(in the rows, 128 means zero)
Each named move below is a turn or a mirror, shown by a few rows before and after it. Which moves, in which order, take the first row of each later pair to the second? The first pair is answered.
Z_160:
[129 117 135 122 113 119 117 133 125 138 116 142 124 108 138 127 118 132
  94 140 138 138  93 123 124 130 134 148 117 128 124 134] => [121 115 132 125 120 120 113 136 129 137 115 142 124 100 131 125 123 131
  97 134 143 133 109 128 134 131 129 149 114 130 122 146]
[138 103 142 134 119 132 126 129  81 115 127 108 162  38 139 152 139 131
 116  75 161  77 114 175 165 143 148  87  98  91 116 175] => [163 119 148 123 101 125 130 119  86 107 133 102 170  52 167 157 128 132
 126  80 145  86  73 180 163 131 151  89 113  91 119 142]
[176 173 139 109 113 111  99  98  56  79 108 129 156  86 153 150 117 113
 123 133 119  92  93 150 137  78 138  84 124 145 112  96] => [125 140 128 120 151 122 100 123  51 106 107 139 140  68  93 130 135 107
 105 121 142  74 174 143 153  96 131  81  86 152  96 153]
[107 152 117 108 156 140 135 136 145 138 154 111 156 136  65  97 127 147
 150 107 108 114 196 106  98 131 133 121 114 137 123 128] => [148 177 133  98 127 134 132 113 150 116 157 110 167 150 116 111 113 152
 167 118  81 120 129 109  85 122 141 127 137 128 135  75]
Z_285:
[124 106 142 135 142 158 104 146 135 148 156 119 143 135 118  98 154 130
 130 118 124 131 138 114 127 133 126 151  91 139 125 133] => [140 149 135 132 127 149 105 126 125 129 151  98 160 148 131 124 138 141
 146 103 108 136 142 128 103 119 135 117 116 132 103 112]
[139 114 121 167 160 166 120 133 109 150  99  80 170 109 125 124 151 138
 117 126 127 132 156 147 107 122 127 119  93 131 135 144] => [142 139 106 176 155 159 117 126 115 143  84  93 154 124 143 135 142 133
 112 132 112 144 161 143  84 125 129 115 109 134 137 143]
[125 154 121 123 123 132 127 120 124 127 141 119 125 135 126 140 118 139
 134 118 116 130 152 132 116 123 123 106 139 134 110 131] => [115 132 119 129 135 138 125 142 146 143 144 140 109 135 128 126 122 127
 119 141 120 136 152 117 126 135 118 133 129 139 129 142]
[115 132 114 134 119 123 124 120  91 110 101 114 143 107 134 155 128 121
 104 113 152 118 132 148 115 118 133  90 123 126 121 159] => [103 127 103 137 129 126 121 136 111 116  91 143 117 119 137 148 122 109
  91 136 151 130 132 132 111 127 126 111 118 138 132 176]
Z_474:
[152 123 117 118 108 128 106 127 139 108 119 124 126 137 151 124 127 121
 131 140 129 144  79 126 135 126 156 137 126 123 142 112] => [115 114 101 145 124 126 106 140 124 113 101 139 103 121 135 134 135 108
 102 131 144 141 123 134 131 136 157 117 112 125 125 159]
[122 158 113 139 127 103 141 113  99 112  98 130 137 138 144 160 128 111
 116 138 111 133 108 144 101 114 125 117 156 116 125 125] => [122 160 106 140 128 105 144 117 115 109  98 137 137 145 149 156 122 112
 120 148 108 135  99 132  99 121 124 133 157 117 132 125]
[133 116 111 158  92 148 117 125 128 136 111 130 127 135 149 126 113 111
 118 146 140 110 107 125 140 142 163 156 130 115 130 126] => [125 119 111 162  93 146 118 128 105 134 109 113 131 120 139 140 124 112
 115 131 149 105 130 129 145 138 168 140 122 114 119 138]
[129  89 138 141  98 106  84 123 127 164 123 171 117  85 161 131 165 145
 110 155 165 160  37 126 173 106  97 198 117 126 185 126] => [ 91  89 126 166 113  98  75 124  82 166 104 160 114  54 130 149 180 151
  84 126 191 146  88 149 168 109 101 151 102 118 156 172]
Now pairs of rows:
Between the rows of a pair lie two moves.
[113 118 136 133 128 119 118 130 105 151 122 111 139 118 131 133 132 138
 125 121 148 117 127 152 135 122 136 111 122 117 131 120] => [114 109 132 136 140 128 118 143 137 159 126 130 120 137 123 116 123 133
 128 138 144 126 127 126 141 136 131 139 116 124 148 128]  Z_474, Z_160
[104 160  82 139 146 158 122 105 147 140 157 119 149 162  90 139 137 103
 113 123 140 123 169 128  71  97  97  90 120 140 121 134] => [113 169  81 140 134 142 119 104 147 130 145 129 137 173 127 145 126  99
 107 142 127 134 145 121  56  96  97 100 139 142 129 128]  Z_160, Z_474
[107 123 119 112 150 127 122 141 148 143 137 119 137 118  91 111 124 123
 140 137 140 118 157 119 128 145 119 140 110 129 140 130] => [112 119 128 105 143 131 123 144 157 142 143 119 140 134  97 103 121 122
 145 146 137 119 139 112 132 144 120 145 117 128 146 117]  Z_474, Z_474
[158 120 174 114 117 188 134 139 126 137 112  81 143 167  52  88 142 126
 134 138 157  97 142 127 156 112 135 145 116 106 126 132] => [181 133 178 111  98 183 133 131 146 130 108  98 137 190  95  87 121 124
 134 155 142 113  97 117 144 116 136 164 140 106 149 111]  Z_474, Z_160
[122 171 110 143 109 122 116 115 145 123 128 126 123 164 151 150 110 131
 130 141  92 135 145 111  80 137 117  98 159 127 133 120] => [131 166 127 123 102 131 121 108 129 121 140  93 154 144 128 148 119 148
 159 112 100 118 142 131 100 124 119  86 152 122 121 101]  Z_160, Z_474
[ 56 185 103 131 120 103 121 118 108 103 169 120 165 176 110 106  90 126
 143  37  90 110 252  84  41 115 106  80 148 137 104 155] => [114 135 165  86  93 119 132 100  90 100 207  53 226 124  96  89 117 144
 199  14 116  88 182 114 123  83 120 104 126 122 113 102]  Z_285, Z_474
[143 156 130 165 136 109 120 191 153 119 155 151 100  98 140 125 106 117
 143 166 130 114 146 115 124 154 116 154 135 103 143 156] => [161 186 132 161 124 107 114 165 123  93 158 118 133  98 148 148 105 133
 164 129 120 108 143 137 112 144 124 119 155  98 125 133]  Z_285, Z_285
[147 164  64 139 115 164 148 153 175 150 129 175 166 202  87 112  97 118
 119 176  77 119 140 101  85 180  93 153 119 134 148 151] => [114 162  48 163 127 154 140 156 130 152 111 172 164 173  69 141 113 115
  89 157 106 115 185 124  81 180  96 113 114 129 124 192]  Z_474, Z_285
[ 87 127 109 145 134  88 102 120  91 110 114 137 141 109 129 154 102 144
 110  91 137 105 180 151 103 131 132  73 133 145  90 161] => [138 138 119 129 106  83  97 116 127 101 118 159 125 146 202 154  79 136
 110 143 117 136  83 133  94 130 136 122 163 138 129 119]  Z_285, Z_160
[122 154 112 114 133 147  97 123 115  72 102 126 123 159 103 161 100 148
 104  66  93  99 202 174 105 136 147  93 150 111  62 131] => [156  97 140  86 141 179 105 155 200  98 136 168  91 181 119  89  93 135
 114 134  79 114 127 126 155 152 138 198 131 116 132 104]  Z_474, Z_285
[145 175 127  92 149  74 125  78 142 142 152 130 116 142 132  97 149 131
 151 135 146 142  50 107 147  92 100 159 161 110 140  51] => [ 65 160  87 141 180  64 120 103 101 153 113 161  77 119  97 112 169 113
  87 119 187 136 152 119 132 119 101 130 134 113 111 144]  Z_285, Z_474
[133 178  96 118 113 117 111  94 162 119 118 193  71 130 184 151  95 141
 151 174 162 159 112 126 105  94 114  94 172 107 147  97] => [147 185 111 111 101 121 118  88 147 118 122 167  96 114 178 158  98 147
 161 155 169 151 105 136 116  86 120  81 179 102 135  82]  Z_474, Z_474
[131 114 128 136 159 135 128 138 144 154 137 114 143 107  96  90 167 141
 143 137 130 118 159 125 124 120 125 132 107 149 133 123] => [121 138 108 151 155 126 133 132 150 143 123 140 122 137 116  98 146 136
 126 158 115 134 160 115  91 130 122 124 131 152 139 126]  Z_285, Z_285
[144  99 153 136 123 161  93 119 132 130 155  92 195  73  71 126 167 149
 152 101 151  92  95 168 157  76 133 132 153  99 145  84] => [ 94  89 129 162 149 153  94 133 109 134 132 113 173  65  47 137 177 132
 116  93 172  89 153 169 148  91 132 115 143 106 128 137]  Z_474, Z_474
[156 132 140 113 110 125 132 107 139 130 140 127 150 120 142 137 123 120
 142 132 128 117  93 137 135 121 136 131 145 119 131 104] => [130 136 113 132 115 116 131 122 149 132 122 157 113 138 151 141 112 104
 110 154 127 131 103 121 121 140 133 132 147 128 135 136]  Z_474, Z_160
[131  82 157 143 155 132 138 156 114 158 134 136  95 113 145  72 126 102
  79 132 186 140 107 121 177  99 119 119 147 101 141 152] => [145  84 170 134 151 137 144 149 125 166 140 129  97 117 152  71 118 104
  89 129 181 146  88 119 178  94 120 125 154 105 147 138]  Z_474, Z_474
[178  92 146 107 137 118 128 105 103 122 136 167 119 111 183 136 117 172
 147 120 124 168 113 116 108 135 132 129 138  87 148  82] => [144  98 131 118 154 120 128 104  72 125 132 151 130  91 137 147 132 180
 143  81 139 144 186 125  95 132 130  92 121  90 117 118]  Z_160, Z_285
[ 98 150  83 151 149 149 130 139 163 148 138 121 109 143  93 125 141 125
 124  83  94 123 215 136  82 139 122  96 132 143 108 142] => [105 131  94 134 142 167 128 135 149 154 152  99 129 118  76 125 157 135
 137  61 110 109 212 147 111 132 127  90 121 132 102 135]  Z_285, Z_285
[141 148 155 116 131 137 125 131 191  95 133 172 102 126 135  98 120 138
 126 178 120 125 130 101 131 139 124 142 122 125 189  90] => [140 135 179 110 132 145 123 117 148  88 154 120 149  88  93 105 148 154
 161 121 140  91 159 128 148 117 125 106 104 118 160  82]  Z_160, Z_285
[ 64 154 100 140 159 125 141 114 158 128 155 100 130 140  63 120 143 137
 137  81 109  96 231 102  86 140 126  84 120 148  97 130] => [112 156 116 116 142 138 143 122 227 132 170 130 116 194 109  87 111 128
 154 138  71 127 148  62  85 139 120 145 141 153 152  80]  Z_474, Z_285
[139 112 151 109 135 142 131 122 158 134 156 115 140 120 111 113 110 155
 127 154 127 122 102 111 138 136 156 159 144 115 142 115] => [137 110 151 106 130 137 132 112 129 126 158  96 156 101 101 130 115 161
 132 131 142 119 109 131 143 129 157 133 140 106 123 113]  Z_474, Z_474
[135  95 146 105 128 142 114 130 140 148 155 118 146 114  86 103 138 135
 149 126 136 113 130 128 170 130 128 155 105 121 137 124] => [122 100 148 107 137 143 115 129 136 152 153 115 145 106  80 110 139 136
 147 122 143 110 143 128 169 131 125 143 103 127 129 135]  Z_474, Z_474
[128 108 137 110 134 132  97  98  84 188 126 122 109 102 169 133 126 128
 137 153 137 152  99 166 150 127 168 147 133 127 145 113] => [123 101 139 105 135 134 100  99  95 192 137 114 114 101 153 119 130 127
 145 150 144 148 105 163 161 129 168 154 121 128 149 117]  Z_160, Z_474
[125 138 111 137 115 110 122 126 137 120  92 163  88 142 158 144 128 119
 105 142 125 162 102 131 110 132 129 134 139 128 132 136] => [112 131 112 134 116 106 123 115  98 116  96 130 108 112 132 160 144 134
 109 106 146 143 140 158 119 125 140 100 129 121 104 143]  Z_474, Z_160
[152 132 162  99 120 121 123 128 142 118 115 108 131 132 136 115 119 133
 140 144 106 131  79 120 108 123 116 134 130 112 133  92] => [ 97 116 135 134 147 114 118 141 108 129  86 129  98 119 115 132 135 126
  99 145 145 123 150 133 100 139 117 108 106 116 114 157]  Z_285, Z_474
[148 134 202  98 121 165 110 104 189 115 181 111 163 146 139  90  90 140
 135 150  88 165  69 123 106 110 144 186 127 143 169  92] => [103  99 198 109 153 176 104 115 145 131 187  83 188  87  57  85 124 140
 132  90 128 127 162 147 136 109 141 140  75 148 127 143]  Z_160, Z_474
[178 108 145 143 105 113 134 126  89 108 103 140 118  81 180 122 122 134
 120 145 159 164  65 137 169 139 135 124 111  95 119 154] => [141 103 130 163 129 115 127 131  71 121  94 150 106  76 134 119 133 132
 107 127 174 148 136 140 158 148 129 104  95 100  99 196]  Z_285, Z_160
[ 85  99 169 177 130 157 116 150 122  91 112 119  76  97 144 151 154  99
  57  80 170 150  95  92 119 142 118 105 106 120 106 149] => [136 108 187 146 111 159 117 138 156  79 131 104  99 120 173 138 135 111
  94  96 139 162  26  84 128 129 118 139 124 125 127  89]  Z_285, Z_474
[104 177 100 112 136 106  95 107 158  94 117 153 117 132 158 101 114 127
 105 118 144 147 129 126 116 163 137 140 146 166 111 138] => [132 142 127  92 133 117  97 106 163  98 130 131 136 107 151  81 129 131
 129 117 159 133  81 133 158 152 143 168 135 160 120 112]  Z_285, Z_160
[113 139 129 160 132 134 114 105  61 117  72 131 128 109 151 132 130 143
 121  81 142 119 130 172 105  93 139  91 148 126 103 138] => [107  83 140 156 145 147 117 133  75 139  78 149 117  91 126  91 140 137
 115  93 170 108 126 166 152  98 141 133 106 128 117 159]  Z_285, Z_285
[144 147 131 127 122 126 111 120 125 139 126 130 145 114  93 112 130 137
 138 103 128 115 124 134 135 112 120 129 105 138 115 123] => [129 145 123 137 128 127 111 126 115 141 119 139 134 116  88 109 128 135
 129  99 129 114 134 133 134 114 119 128 101 143 117 142]  Z_474, Z_474
[153 133 128 116 118 131 131 110 128 132 135 122 143 122 149 124 120 119
 136 134 108 127  91 118 138 132 128 126 129 125 115 101] => [152 116 130 109 119 141 128 118 134 142 138 137 134 119 147 112 124 114
 135 145 112 126  86 114 151 137 132 139 120 127 124 110]  Z_285, Z_285
[154 102 161 108 129 141 130 125 127 136 148  97 167 103 104 114 140 132
 160 123 140 111 116 143 168 129 137 142 109 114 114 109] => [132 114 122 129 144 133 126 149 171 147 125 162 104 141 138 111 115 111
 120 174 119 146 125 108 134 159 132 169 126 127 138 143]  Z_285, Z_285
[138 142 101 140 139 139  91 106 126 150 110 131 140 140 140 129 125 133
  89 145 118 130 124 119 110 142 140  98 131 131 155 140] => [130 137 105 135 138 134  91 109 112 153 120 114 149 126 119 134 134 140
  93 128 135 125 145 130 119 141 138  81 119 130 146 144]  Z_474, Z_160
[ 82 106 126 160 141 157 116 158 124 135 160 143 144  98  36 127 129 138
 112  97 122 116 207 108  80 125 119  89 101 138  98 151] => [ 89 105 115 155 152 167 121 171 171 145 164 182 115 134  46 100 114 126
 108 138 100 136 179  74  83 135 113 128 103 149 124 144]  Z_474, Z_474
[135 117 116 155 123 162 134 138 111 174 130 177 121 143 136 105 159 193
 130 123 159 165 125 119 110 151 159 189 114 164 153 114] => [133 152 103 171 115 151 130 120  74 153 119 156 135 137 143 138 161 196
 121  90 157 161 152 143  78 142 168 140 137 157 127 117]  Z_474, Z_285
[125 131 127 134 159 121 121 147 114 122 138 185 150 139 166 129 129 111
 115 124 139 107 141 126 144 136 123 113 130 138  98 176] => [136 133 132 130 159 121 123 146 134 126 144 189 146 151 168 114 117 114
 119 135 127 107 119 113 143 141 120 127 135 143 114 160]  Z_474, Z_474
[112 131 119 141 143 145 134 138 167 134 137 144 103 141 111 126 138 114
 124 124 115 122 171 110 111 140 117 128 120 142 132 146] => [135 139 130 128 133 147 136 131 181 133 152 140 114 148 126 117 131 114
 143 136 107 129 138 105 115 141 117 152 129 140 137 116]  Z_474, Z_474
[149 183  87 110  93 115 122 126 152 108 118 124 149 175 146 123 118 167
 140 125  91 131 149 116  42 113 145 120 176 143 131 116] => [118 105 117 107 106 125 120 146  96 132 118  96 171  90  81 107 168 167
 130  81 163  96 184 153 116 112 159 112 111 133 107 164]  Z_285, Z_474
[148 116 108 109 127 120 148 102 136 135 149 121 141 143 142 117 140 125
 144 128 119 122 116  99 138 122  96 157 122 144 111  97] => [146 130  98 122 118 113 142 102 128 125 130 126 127 145 163 137 129 120
 133 136 117 129 108 104 124 123  95 144 138 143 111 105]  Z_474, Z_160
[131 132 119 128 149 147 129 130 132 134 143 105 158 144  64 121 119 135
 142 116 117 106 173 121 120 126 117 118 111 120 133 123] => [142 142 117 131 145 141 132 137 166 132 135 139 125 177 111 117  99 120
 127 160  97 126 125  97 109 135 117 149 136 120 159 108]  Z_160, Z_285
[138 147 139 129 114 109 128 104  89 112 109 111 150 126 147 163 122 136
 136 108 128 127 111 156 118 116 125  86 143 112 108 101] => [130  75 151 124 135 136 129 134 107 141 125 131 133 105 116 113 146 124
 123 130 165 119 107 145 170 134 121 145 104 119 127 134]  Z_285, Z_285
[155 127 139 109 117 143 136 126 150 136 148 124 133 134 140 110 114 124
 148 143 119 136  92 119 149 137 130 165 131 139 153  98] => [125 107 140 117 138 148 135 125 122 147 150 103 140  98  94 112 137 129
 150 112 148 114 148 142 163 134 129 141 105 142 128 132]  Z_160, Z_474
[ 99 126 171 124 158 148 123 116 135 127 157 126 115 126  87  79 144 173
 155 152 124 110 153 111 129 119  93 108 104 157 123 155] => [ 96 159 154 135 154 140 122 110 137 118 151 140  93 146 108  98 119 169
 146 163 108 126 159 104  97 122  95 104 125 162 126 157]  Z_285, Z_285
[125 137 151 147 115 133 123 124  85 133  99 127 109  94 150 174 163 103
 121 110 144 116 113 142 106 138 154 107 137 120 124 152] => [149 115 166 124 110 151 130 127 124 139 123 147 101 113 156 142 148 103
 136 142 129 124  67 123 128 137 146 161 142 129 160 121]  Z_474, Z_285
[109  90 131 144 128 118 120 138  88 130 106 142 102  88 125 141 154 109
  89 128 185 132 130 137 156 137 139 123 113 120 119 175] => [104 136 108 156 123 106 116 126  90 118  90 153  90 121 155 162 140 109
  79 136 159 143 134 137 116 141 136  98 141 121 112 172]  Z_285, Z_285
[118 131 114 131 139 117 129 150 162 132 143 145 117 149 115 122 121 126
 122 137 109 128 135 117 134 134 117 154 119 129 140 127] => [143 153 129 124 118 106 127 124 124 117 134 107 142 127 126 155 126 140
 134 108 123 120 118 146 133 116 127 128 133 120 119 108]  Z_474, Z_160
[131 101 146  52 119 145 109 151 199 133 128 120 136 129 130 101  95  97
 160 157 150 160  94 122 160 123  98 194  90 128 146 128] => [ 80 132 104  93 140 136 104 163 191 136  97 152  97 150 124 125  88  90
 120 163 141 166 166 113 104 140  95 157  93 134 130 175]  Z_285, Z_474
[121 118  94 169 155 116 123 164 114 121 129 101 137 121  91  93 115 131
 127  92 118 121 151 137  83 139 107 132 106  90 130 162] => [141 112 110 147 147 127 127 163 133 121 154  89 157 115  82  79 114 139
 150  91 113 121 132 130  96 131 106 142 105  92 138 136]  Z_474, Z_160
[121 166 150  98 122 130 116 100 144 146 136 127 152 166 126 158 138 138
 146 133 107 105 125 145  95 126 127 105 136 136 128 110] => [111 160 139 101 123 125 115  99 134 145 122 127 148 162 120 163 143 139
 138 129 115 105 137 154  92 124 129  92 129 141 117 126]  Z_474, Z_474
[117 162  92 152 155 124 128 140 137 133 114 136 118 134 144 133 101 141
  95 141 122 152 152  97 107 142 131 109 126 131 123 157] => [144 179 109 144 138 117 133 119 110 114 120 102 150 120 150 150 102 157
 113 120 127 142 128 118 106 126 142  88 141 125 103 134]  Z_160, Z_474
[144 123 108 155 158 146 135 149 171 141 133 156 133 174 110 123 145 146
 130 108 126 143 114 136 135  88 133 141 134 136 129 111] => [125 135  97 164 158 141 128 140 153 136 124 149 135 163 101 141 149 148
 119  89 136 143 136 153 123  90 138 118 135 136 112 129]  Z_474, Z_285
[175 131 147 115 120 129 101 106 154 104 105 134 171 106 154 128 113 110
 115 118 162 132  80 106 140 155 162 170  73 118 129 119] => [129 129 132 137 147 128  96 122 145 118  99 134 160  95 114 125 120 105
 106 100 177 121 157 110 136 166 153 146  55 126 108 168]  Z_285, Z_160
[ 96 135 140 149 136 129 101 122 151 127 109 172  85 128 136 138 129 144
  72 191 141 121 143 114 112 130 135 131 117 137 115 186] => [135  89 177 120 124 143 105 116 147 129 132 140 120  93 127 121 147 155
 106 180 163 105  86 126 173 112 144 161 100 125 124 148]  Z_160, Z_285
[172 117 130  94 106 139 143 139 117 134 141 120 155 130 135 111 122 125
 148 139 130 130  82 120 148 118 133 168 126 114 151  88] => [162 126 113 102 111 134 136 145 138 132 130 144 131 153 153 115 106 111
 129 164 117 140  91 105 130 128 135 177 141 119 162  99]  Z_285, Z_285
[149 168 114 136 103 104 130 114 161 114 118 154 107 175 196 153  92 120
 125 163 105 167  72 113  82 128 116 149 166 136 157  89] => [105 173  97 166 110  84 121 103  94 105  88 139 105 133 176 194 110 122
  96 120 142 147 137 144  71 127 128  85 160 125 113 138]  Z_474, Z_160
[ 91 154 127 135 143 113 129 107 117 121 110 132 102 120 129 153 131 140
  78 129 121 115 171 111 116 143 116 100 134 154 126 149] => [104 152 124 128 134 116 132 117 144 119 119 145  88 140 138 134 121 138
  81 158 106 124 142  90 116 146 109 125 139 161 149 138]  Z_474, Z_474
[130 206 127 134 161 120 113 123 130 125 119 121 125 124 104 139 105 172
 120  93 100 114 186 157  58 118  81  72 161 130 144 132] => [118 204 121 136 163 118 109 135 150 131 118 140 108 138 105 130  99 162
 106 115  91 123 188 137  56 125  76  87 158 133 157 137]  Z_474, Z_474
[145 138 132 128 120 123 128 127 129 137 138 110 141 147 136 126 118 136
 145 132 111 130 115 140 133 127 126 127 134 131 133  99] => [143 121 128 129 132 133 130 135 133 146 150 108 142 141 114 111 122 133
 150 127 116 120 134 139 141 132 119 128 118 131 132 108]  Z_160, Z_474
[137 120 125 150 136 156 134 140 139 142 123 120 100 127  98 112 113 140
 151 130  98 134 170 131 168 133 142 119  92 141 129 133] => [140 145 113 158 131 146 134 137 143 132 114 125  96 143 116 130  95 137
 144 132  76 139 173 132 139 139 140 108 113 144 127 130]  Z_285, Z_285
[116  96 141 172  90 149 137 156 116 107 145 163 116  96 135 130 142 116
  92 206 164 130 121 128 157 142 135 119 104 134 118 154] => [134 100 146 158  83 158 141 158 130 107 153 165 124 107 146 123 133 119
 101 219 146 133  93 124 161 135 135 133 108 139 128 134]  Z_474, Z_474
[132 116 114 154 104 115 131 116  83 121  94 140 106 129 170 164 127 127
  92 140 163 150 114 145 132 122 128 102 174 115 128 131] => [138  92 140 140 106 128 136 118  69 128 108 124 127 107 148 153 145 139
 105 124 179 134 112 159 163 117 128 101 157 111 122 122]  Z_285, Z_285
[ 95 143 128 102 148 125 150 187 153 121 125 158 166 158 116 103  79 137
 117 165  96 118 143 130  69 124 145  92 146 136 141 106] => [115 153 140  95 138 129 153 176 151 116 133 136 184 155 118 106  86 142
 130 155  97 119 128 134  73 113 146  96 146 135 141  90]  Z_474, Z_474
[144 129  98 158  99 151 161 112 169 142 152  90 119 160 165 111 110 152
 164 108  98 146 110 121  89 112 121 105 100 189 106 108] => [135 134  98 161  93 143 164 104 149 144 150  72 126 143 158 123 117 159
 167  88 112 133 118 135  89 111 124  86  99 184  91 111]  Z_474, Z_474
[148 134 137 123 126 123 137 129 146 118 137 106 143 136 102 114 140 137
 158 111 142 123 117 123 133 123 121 129 114 121 139 108] => [124 155 110 142 138 111 131 129 138 117 118 125 115 154 114 131 134 131
 131 120 132 133 153 118 100 132 121 107 126 122 133 137]  Z_285, Z_474
[106 107 118 138 152 129 122 152 154 133 149 172  91 164 115  87 123 132
 105 162 100 143 148  97 104 134 135 152 143 152 164 150] => [148  73 167 101 137 147 127 137 131 130 177 122 148 124 100  77 145 150
 148 131 126 114 101 122 159 110 142 160 123 138 160 108]  Z_160, Z_285
